Rotation paths and how fast each direction turns (degrees a step)
Each turn is a multiple of 5 degrees from 10 to 175, or 0.
Each row of a path follows its step; steps can be skipped.
Path 1:
step 0: [-72  -6  23 -28  16 -22  43 -36  12  10   0  11 -21  -7 -17  65  22   2
  18  16   9  -5   7  -6   0 -16   0 -22 -25]
step 1: [-24 -17  -7  27  -3 -26  18  43  19  57   7  37  23 -42   6  -5  35  -9
  13 -11  40   2  41 -16  13  25  16   0  16]
step 2: [-49  60 -42   3   9  13   6 -10 -40  12   7  -7  36  12 -24  -3  -1  32
  49   9  19  -4  -2  -3 -14  18  27  28  29]
step 3: [-30  -2  -4 -23  15  12 -18 -25 -18  -3 -13 -23  16 -26 -45  16   7 -35
 -14  -9  82  -9   8  30   2 -22   6 -36 -15]
step 4: [ 10 -26 -45  40   2  12 -39  44   6  31 -16   6   1  27 -37 -11 -14   7
 -27   1  28 -38  17 -24 -11  29   6 -31  26]
step 5: [  7   5 -45  20 -46  22  13 -20 -56 -40  -7 -40 -23  47  -2  18   5  17
  25 -12  29 -16 -10 -10  -7  26 -17   7 -16]
step 6: [ 13 -47  21  -5   6  21  12  -4 -36  20   0  -5   4  18 -24  31   2 -59
 -24  31   3   1   5  31  12  38 -31 -26 -47]
step 7: [-23   2 -11  64 -18  10  13  21  26  35  -3  23 -23  21 -22   9 -19  11
 -13 -46 -44  -7  -9   0  22  44  -3  -3 -35]
step 8: [  7  16   9 -29 -18  11  39 -18  14  11 -12 -51   8  -9   9  22 -16  17
  28 -24  17  27   2 -13   9  54 -12  57 -41]
step 9: [-11  13  -4 -18  44   8  23  -1   5  22  -7  14  38 -31  31   1 -28  -6
 -52  17   2  20 -14  39 -13  50  20 -33 -35]
step 10: [-45  10  -7  19  12  -3   4   1  48  -4 -18 -12 -18 -15 -21  49  -6  49
 -26 -21 -12  23 -14 -47 -32  11  32 -28   9]
step 11: [ 10 -11   1   8 -18 -10  27  12 -29  19 -24 -35  -3 -53  56  19  11   2
  13  16  57  18   9 -44 -32   6   9   3   8]
[-12   0  14  11   0 -18 -12  18  13  -5   2   2  -7  -1 -14   5   1  -4
 -17  -5  -2 -11  12  -8  -3  -4   5  -1 -13]  115
[  5 -13  -7   9  12  22   1  13  16 -11   0  16  -3 -10  -9   2   6   2
   8 -14  -3   7   2  -9   6   5  -3  -7  11]  120
[ -2  21  -8 -10   1  -4   4   1   5   7 -12  13  -9 -12  -3   6  10  -8
  -3   3   7  15   6   1 -19  -1  17   6  11]  40
[  7  -6   7   6  -6   2   7   6   6  -4  -5 -14   0 -20  10   5 -20   1
  -5   1 -20  15 -12   0 -17  -1   2  -1  -7]  25
[ -4  16   2  16  -6  -6  -5  -8   2  -5  -8   3  15  21  -2   8  -3  13
   8 -14 -14   7   5   1 -11   1  -5  -8  12]  135
Path 2:
step 0: [ 40 -49  -8   9 -31 -44 -36   6  -1 -24  25  14 -31 -12  -7  25  19  28
  24 -19 -27  14 -20 -44  13 -18 -28   7  26]
step 1: [-36 -25  18  15   3   8   9  42  12 -20  19   2  33 -12   8 -13  29  48
   9  17   8   2  42 -52   5 -34   9  42  25]
step 2: [ 21 -56  17  24  -2  -3   7  -8 -25 -29 -20  41  39 -11  11  54  26  13
  42 -21   5  17 -36   0   6 -23 -15  18  19]
step 3: [-19 -33  31  12 -15 -30 -23   5 -32   0  44  -6 -19  -6 -43  14  35  50
   5   2  20  24  34 -21 -36 -33  -5   6  15]
step 4: [  5 -43  40  18  -5  17 -10  30  13 -46 -15  18  14 -25  14  21  46  13
  29  11  31 -11  25 -13  36 -13 -30   8 -42]
step 5: [  9 -66   2  14  10  -5  -4 -32 -26   3   6   0 -13 -19 -42  48  30  17
  -1 -28 -19   7  11 -29  19 -39  48  23  -3]
step 6: [ 32 -29  16  22   0  -5 -36  35 -16 -30  -3   0 -28   2 -13 -25   8  59
  49  16   3 -12   4 -50  -2 -14 -27  28 -10]
step 7: [-22 -58   6  18 -14  31  19  14  27 -14 -33  32  14 -10 -21  25  23 -16
  29   1  13  25  36 -44  -2 -26  27  34  22]
step 8: [ 16 -33  32  32  19 -14  -5 -13 -65 -13   3  23  -4 -12 -16  43 -35  45
  44   5  18   0  -1  -4 -15 -18   1  35  -7]
step 9: [  0 -52  13   2 -51 -17 -21   4   8  -9  19  14 -30  -1 -34  -8  28 -18
  45  30  26  29  48 -16  -1 -25 -26  15  -9]
step 10: [-13 -36  19  17  28   0   5  -1  12 -27   8  34  -3 -47  11  50 -25  27
  11   5  19 -18  45 -28  45 -19  19  26 -23]
step 11: [ 40 -54 -11  13 -38 -34 -12 -12 -34   0  19  -4 -10  -1  -8   9   8   3
  41   7 -34  19 -11 -19  30 -37   8  58  -9]
[ 19 -10   9  18   9   3  -2 -11   4  -9   2  14   5   0   6  -9 -14   7
 -18   1   3 -16   5   0  -6   5 -11  -7   5]  175
[-12   4  15   3  -5  -1   6  -2 -11   1   0  10   9   3  -3  10  -2  -5
   6   6  21  12   4  19 -22   2 -11  -6   5]  65
[  1  -1  16  -2   7   2   3   2  -3   2 -12  -7   4   3   1   1  36  15
 -11 -12  -3  -3  -7  -4  -8   2  -5 -10   1]  25
[ 11   1  16 -20  -6   8   1   4   4  -3   5 -10  -3 -21   2  -4  -4 -10
   5 -11   0 -17  -2  10 -14 -10   6   7  10]  0
[  9   6  13  16 -13  -8  -1   4  -5   4  14 -19  -6   0 -17   3  -6   6
   0   5 -20   6  -4  -1  -7  13  -9   4   1]  130
[  3  14  -2 -10 -11  -1  -4   4 -17  -9  -1   7 -12  -1   7  18  -8   7
 -26  -1   4   4   2 -15  -8  -5   9   3  -1]  145
Path 3:
step 0: [  5   5 -24  12  -7  34 -30  21 -18 -15  59 -32  11 -26  24 -27 -17  42
 -26   8  -3   7  29 -13  -6   5  64  26  18]
step 1: [ 22 -12 -15 -43  -7  -1  27  -6   8 -52  52   0 -25  47  11 -16  26  57
   5 -14  10   1  11 -24 -12  17  39  21   3]
step 2: [-41  -5  -3 -33  44 -26  37 -38  -7 -31  -9 -27 -26  14  22 -24  24  22
  -2 -34  25 -19 -13  34 -10  21  38 -28 -21]
step 3: [-20  40  -7  40  10 -17  25  -7 -22  -3  18 -45  -9   7  33 -37  -9  18
 -15 -10  28  22  -2  67 -12 -17 -10 -37  33]
step 4: [ 36   7  32  26  14   7  20  15 -10  21  23  13   2 -20  31 -28  37  65
   2  38   8  34  25  34  21 -25  18  -3  33]
step 5: [ 44  17   4 -27  25 -12 -28  -8  32 -18 -10 -16   3 -32  -7 -32  20  66
   1   2   3  35   1 -31   8 -26  54 -17 -15]
step 6: [ -2 -11 -74 -33 -20 -23 -19 -21  13   8   8 -25 -23  -1   5 -57 -11  48
 -14 -23  -2 -15  -4  14  -9 -33  24  13 -31]
step 7: [  6 -32 -37  16 -14  -3  50 -62 -17 -31  11 -15   1  35  39 -18  18  36
 -13  19  -7 -15   6  23 -16 -36 -25 -10 -24]
step 8: [ -1  -1   5  30  19  30  32 -43 -26 -25  -5 -40  47 -19  22  -4  37  16
  23  26  19  16 -47  40  17  -8  25   2 -15]
step 9: [ 54  11   2  42 -29  21   4   3   2  -8   9 -19  16 -16 -14 -26 -19  31
 -21 -29  18  41 -42  40  13  13  58   0  11]
step 10: [ 52  -4 -33  16 -36 -14  35  27  21   8  -8  22 -13   3  25 -30  44  32
  -8 -33 -28  -3  18  -1   4   8  62 -11  -3]
step 11: [-12   7 -40  -6   8  17  24   4  12 -53 -53 -19   9 -26  38 -46  33  30
 -24 -12  -3 -34  24 -27 -27   0  16 -20  -8]
[  8  -3  -3 -18   2   7  -8  -4   6  -1   6   1   4 -15   8  -9 -11  -2
   2   8 -15 -17   6 -14 -12 -21   1   4   8]  60
[ 10  -5   0  -9  -3 -17  -2  -7  17   3   5   8  -1   6 -13 -14   2 -18
   1 -17   6 -11   3  11   0   0  11 -13  -9]  90
[  8 -10  -6   9 -22   2  -2  -7  20   4 -21  -8   5  -2   3  -2   3  11
   5   9  -4  -8 -19   5   8   0  -6  -7   3]  20
[ -7   3  -7  -2  -1  -8  21   4   6   2  -9  -4 -31  -3  -4  -2   0   4
  -4  -4  -3  -7 -10 -14 -15   0  -2   7 -14]  80
[ -3 -16 -12   5  16  -9   9   0  -5  -6  -9   4   0   6  14 -19  -9 -18
  -4   8  10   4  -8  -7  12  -3  -8   0  10]  80
